In the rows, 128 means zero.
Where one turn sends some rows of the set: a few examples, then the rows asked:
z_189: [141 155 131 113 164 165 143 125 114 151 125 114 117 106  95 128 136 123
 113 146 151 134 157 121 149 123 131 117 113 135 160 125 109 149 151  99
 147 127 130 142  88 125 103 130 111 127 117 146 123 143 121 114 143 159
 133 116 137 126]
z_602: [128 153 123 118 116 148 174 113 128 123 136 109 127 108 130 110 118 112
 111 112 156 153 123 121 148 110 136 123 110 149 131 143 138 124 160 105
 108 105 122 146 116 162 117 112 114 110 176 163 152 110 143 137 135 107
 154 115 110 141]
z_233: [124 156 115 118 117 144 166 115 121 118 136 122 145 112 128 117 117 125
 119 128 163 153 127 118 145 103 138 127 105 151 132 138 146 131 171 100
 111 112 125 142 112 151 114 119 115 115 182 152 159 109 144 133 135  98
 148 117 109 134]
z_448: [149 118 142 122 160 139 120 113 126 128 141  74 121 135  93 133 102 117
 134 119 139 169  98 101 133 124 149 125 120 170 125 122 128 120 150 109
 136 143 102 120  98 151 134 156 109 151 151 119 133 111 141 135 146 130
 141 107 100 132]
z_769: [153 116 123 149 163 111 132 134 137 142 132 155 136 110 128 114  91 132
 134 125 138 156 134 103 146 111 129 154 128 126 120 112 122 104 101 104
 112 120 116 153 116 138 151 107 115 115 137 115 158 138  97 108 121 143
 115 130 140  94]
z_983: [146  72 128 132 154 116 119 100 142 123 153 132 138 125 110 133 135 113
 146 135 107 145 144 122 165 133 129 147 158 122  94 117  99 126 139  71
 135 112 121 134  96 133 124 117 107 138 155 115 155 142 130 116 111 103
 123  79  93 129]
z_17: [126 121 141 128 146 109 125 141 125 127 107 141 125 168 111 115 119 115
 131 125 137 109 109 117 113 112 113 144 126 139 112 133 129 139 132 131
 116 133 162 158 102 147 114 127 117 154 168 162  93 135 123 148  95 116
 134 110 116 124]
z_593: [132 100 141 129 117  85 153 115 119 131 147 147 105 110  93 121 105 102
 120 117 126 122 123 120 128 109  98 155 102 104 157 135 138 105 125 104
 142 128 125 118  82 121 124 134 113 105 162 131 135 118 123 178 127 120
 130 120 105 134]
z_800: [149 108 162 140 138 126 118 151 107 118 138 145 141 124 107  95 130 136
 129 131 126 125 100 163 124  91  97 122 112 147 125 131 128 142 112 107
 139  93 130 111  94 165 127 124 146 162 124 133 113 111 126 161 145 119
 119  98 143 131]
z_385: [132 158 126 119 160 164 145 132 108 151 127 122 116 107  99 127 149 126
 104 142 157 130 158 119 143 126 135 114 116 134 146 123 108 146 143  98
 139 127 121 140  86 128 110 132 114 120 117 137 122 149 118 121 146 156
 140 119 136 122]
z_96: [153 118 120 136 160 109 136 135 147 134 135 155 140 110 126 115  94 129
 135 130 133 156 131  96 141 106 131 156 121 121 124 109 113 108 108 114
 113 111 115 152 115 133 157 118 112 110 133 109 153 143  90 105 121 133
 118 133 136 101]
z_447: [125  97 133 132 111  84 152 117 129 134 143 139 110 125  95 124 117 105
 112 123 118 122 127 120 126 106  96 156 109  98 145 131 128 104 123 101
 148 128 118 120  89 120 121 142 110 101 168 129 127 125 117 171 135 134
 143 123 113 142]
z_84: [117 103 129 112 163 155 144 113  92 131 157 121 137 147  93 127 114 126
 121 142 159 162 120 127 125 128 134 111 114 102 134 125 119 157 128 102
 120 102 126 142  81 120 145 116 112 187 146 145 161 112 120 119 157 132
 133 142 126 142]
z_522: [152 115 165 137 124 127 127 157 109 118 137 145 143 114 120 102 136 125
 122 139 124 133 102 156 132  87  91 129 117 154 123 130 128 134 108 110
 140  95 133 126  91 164 131 133 142 168 125 136 116 108 128 166 137 116
 123  95 142 126]
z_479: [124 123 138 137 153 140 154 135 132 150 128 105 164 107 144 116 137 150
 151 125 149 130 124 104 131 103 109 158 130 116 102 104 128 123 152  91
 128  93  92 127  92  98 120  94 121 121 138 122 119 107 145 125 102 123
 119 135 135 100]
z_986: [155  78 135 127 153 123 119 108 146 117 154 133 129 121 113 140 132 128
 145 136 109 133 137 117 171 131 127 139 165 125 100 118 114 130 132  70
 125 101 122 138  92 134 126 116 107 147 144 119 149 145 137 114 107 108
 122  76  91 131]
z_997: [124 132 131 135 158 145 158 135 127 149 122 111 156 107 144 110 129 151
 150 133 142 135 116 107 125 108 115 152 133 113  94 106 132 124 140  91
 122  87  92 119  92 110 111  88 129 122 133 120 118 113 137 131 103 116
 116 121 144 106]
z_69: [151 130 152 119 162 134 132 120 124 138 135  82 115 131 100 137 103 120
 129 128 143 165  96  93 133 123 150 127 122 164 126 122 124 118 158 110
 139 141 102 125 104 152 134 153 112 155 146 117 134 106 146 128 152 134
 144 109  97 139]
z_739: [130 118 146 129 151 114 118 138 123 128 109 135 117 161 115 110 117 109
 137 123 138 110 113 120 103 103 116 150 134 143 114 128 122 133 135 131
 122 134 153 165 102 152 108 131 120 148 174 168  99 130 124 152  97 117
 143 112 117 125]
z_407: [148 113 143 160 134 135 123 105 132 139 160 114 133 118 142 107 119 115
 168  93 158 142 140 102 146 153 125 152 131 134 119  97 109 135 104 112
 130  96 139 114 102 152 110 108 115 158 136 145 112 133 134 148 141 121
 108  99 114  97]
z_735: [121 103 126 107 157 151 137 107  86 132 157 129 141 155  90 131 108 115
 126 140 154 162 128 133 125 124 138 102 117 111 143 121 108 162 129  98
 123  93 120 138  87 116 151 114 112 174 147 140 160 113 119 120 157 132
 127 126 125 144]
z_631: [136 152 122 118 115 138 180 107 124 116 150 124 129 107 123 113 116 119
 109 122 153 152 130 118 154 111 141 117 114 157 130 140 135 136 166 103
 115 110 125 142 117 160 123 125 114 119 186 162 152 113 145 137 121 110
 149 116 107 131]
z_959: [117 144 138 131 127 113 118 146  98 129 134 132 144 161  93 102 116 143
 118 129 127 138 144 105 137 110 104 153  91 105 140  95 128 136 123  80
 149 100 121 131 106 158 126 154 105 152 125 117 138 134 106 157 101 122
 113 129 106 163]
z_135: [140  71 127 136 156 120 124 107 144 126 157 132 140 113 103 141 140 120
 140 138 106 127 144 118 169 138 142 147 155 119 101 118 115 120 133  77
 130 108 128 130  99 126 121 121 114 132 136 112 147 133 137 120 114 108
 121  85  88 138]
z_647: [121 131 141 138 126 113 122 144 102 131 134 131 137 174 103 101 120 139
 109 126 133 138 140  98 140 102 100 153  86 108 136  98 127 140 128  88
 140 100 124 132 103 160 123 159 109 146 122 123 143 130 114 157  95 125
 108 128 107 158]
z_978: [128  93 141 146 117  84 151 118 117 133 148 146 112 124  90 128 111 110
 119 122 120 128 126 121 125 113  94 150 110  99 156 131 129  98 128 108
 142 126 129 123  77 108 113 143 121 112 167 124 126 128 117 162 130 132
 133 127 112 146]
z_890: [116 104 118 111 151 150 133 100  91 130 158 123 140 144 104 140 109 122
 115 143 157 158 126 132 119 126 139 111 128 100 137 121 109 163 132  88
 116 109 129 146  78 125 145 122 122 180 144 152 160 109 128 124 150 127
 125 122 121 149]
z_437: [138 118 139 160 133 123 127 101 134 139 167 115 128 120 142 106 112 120
 165 106 161 141 142 108 155 153 122 152 132 142 117  86 105 130 103 106
 128  96 138 119 102 147 114 117 108 154 141 142 115 139 140 144 149 115
 101 107 120  97]
z_819: [125 117 143 129 155 152 157 132 126 153 130 110 164 105 144 119 133 153
 156 132 135 125 111 118 126  99 116 156 130 123  97 106 127 129 140  97
 120  95  99 123  89 114 117 103 120 116 133 110 122  99 149 129 102 127
 116 118 143  96]
z_138: [154 110 168 134 134 124 119 151 104 117 137 146 145 114 103  96 131 123
 129 134 131 121  97 161 131  92  91 121 112 132 122 117 124 140 113 111
 138  97 145 132  95 158 139 122 149 160 126 130 126 107 129 164 152 119
 128 100 142 125]

z_189 -> z_437
z_593 -> z_233
Where do these go?
z_997 -> z_800
z_84 -> z_986
z_448 -> z_96

Where one turn sends some rows of the set: a few examples, then the rows asked:
z_346: [118  93 114 102 107 148 160 145 166 137 137 124 141]
z_851: [117 138 143  86  82 130 154 137 144 115 155 105 125]
z_568: [ 94  80 149  86 129 138 148 164 151 137 139 105 158]
z_530: [111 107 143 129 157 136 173 162 132 148 166 118 134]
z_65: [103  88 138 126 118 136 168 157 118 149 131 123 141]
z_753: [ 90  99 129 104 112 135 155 149 149 116 207  65 132]
z_116: [133  99 143 101  91 132 160 169 152 131 159 115 104]
z_858: [ 86 123 132 143 108 113 159 147 143 130 190  82 153]
z_524: [ 96  94 134  79 106 130 157 116 115 111 148 113 138]
z_523: [120  94 147 113 139  95 167 129 139 119 165 124 141]
z_341: [ 92 142 159 103 116 108 147 149 138 124 175 128 134]
z_188: [ 96 128 115 133  96 126 171 132 154 118 188  79 130]
z_532: [102  93 117 107 120 118 177 144 143 146 161  86  89]
z_198: [114 124 139 107 125 128 146 117 116 126 169 106 173]
z_90: [109 113  95 102 138 117 153 151 171 143 173 101 142]
z_567: [112 127 122 100 126 162 170 120 141 132 170 109 107]
z_956: [101  96 130 148 107 123 162 165 148 140 190  82 136]
z_153: [114 103 162 108 128 132 175 160 149 141 130  79 139]
z_536: [116 102 169 114 106 115 145 178 128 142 162 113 138]
z_907: [ 85 104 139  96 144 114 175 147 134 118 142 128 143]
z_945: [109 112 112  89 105 100 151 121 147 127 155  74 150]
z_420: [112 100 117 135  87 133 168 148 150 129 181  71 128]
z_215: [ 95 113 166  96 111 135 158 111 116 132 161  88 120]
z_222: [127 121 135  89 122 134 156 186 154 124 158 112 152]
z_566: [ 92  79 137  78 116 155 153 140 146 135 157 114 110]
z_361: [143  87 130 103 111 155 148 147 144 144 155  91 153]
z_773: [119  92 144  87 121 138 144 128 182 131 174 104 122]
z_258: [118 113 138  90 102 132 143 140 106 115 189 123 126]
z_265: [ 92  98 130 116 114 118 169 142 119 111 201  72 127]
z_519: [111  89 101 112 125 110 148 130 128 143 194 111 123]
z_499: [108 116 111 115 119 120 177 148 111 145 140  71 140]
z_490: [ 81 126 132  95 105 159 151 122 144 140 145 113 134]
z_840: [120 125 139 103 121 117 176 168 106 114 156 119 135]
z_24: [ 71 122 134 108 145 105 163 146 148 150 171  92 118]
z_866: [105  98 120 120 122 108 182 160 136 105 184  73 143]
z_943: [107 122 148  80 108 162 141 166 140 136 179 103 121]
z_211: [109  75 134 106 113 104 133 147 136 154 169  77 150]
z_59: [ 84 116 127 102 117 143 142 143 123 165 169  66 134]
z_287: [ 86 103 136 115 121 125 140 125 126 138 166 142 151]
z_778: [ 96 106 125 110 120 129 174 170 159 117 183  60 141]

z_59 -> z_24
z_568 -> z_490
Where do these go?
z_420 -> z_265
z_943 -> z_341
z_361 -> z_215

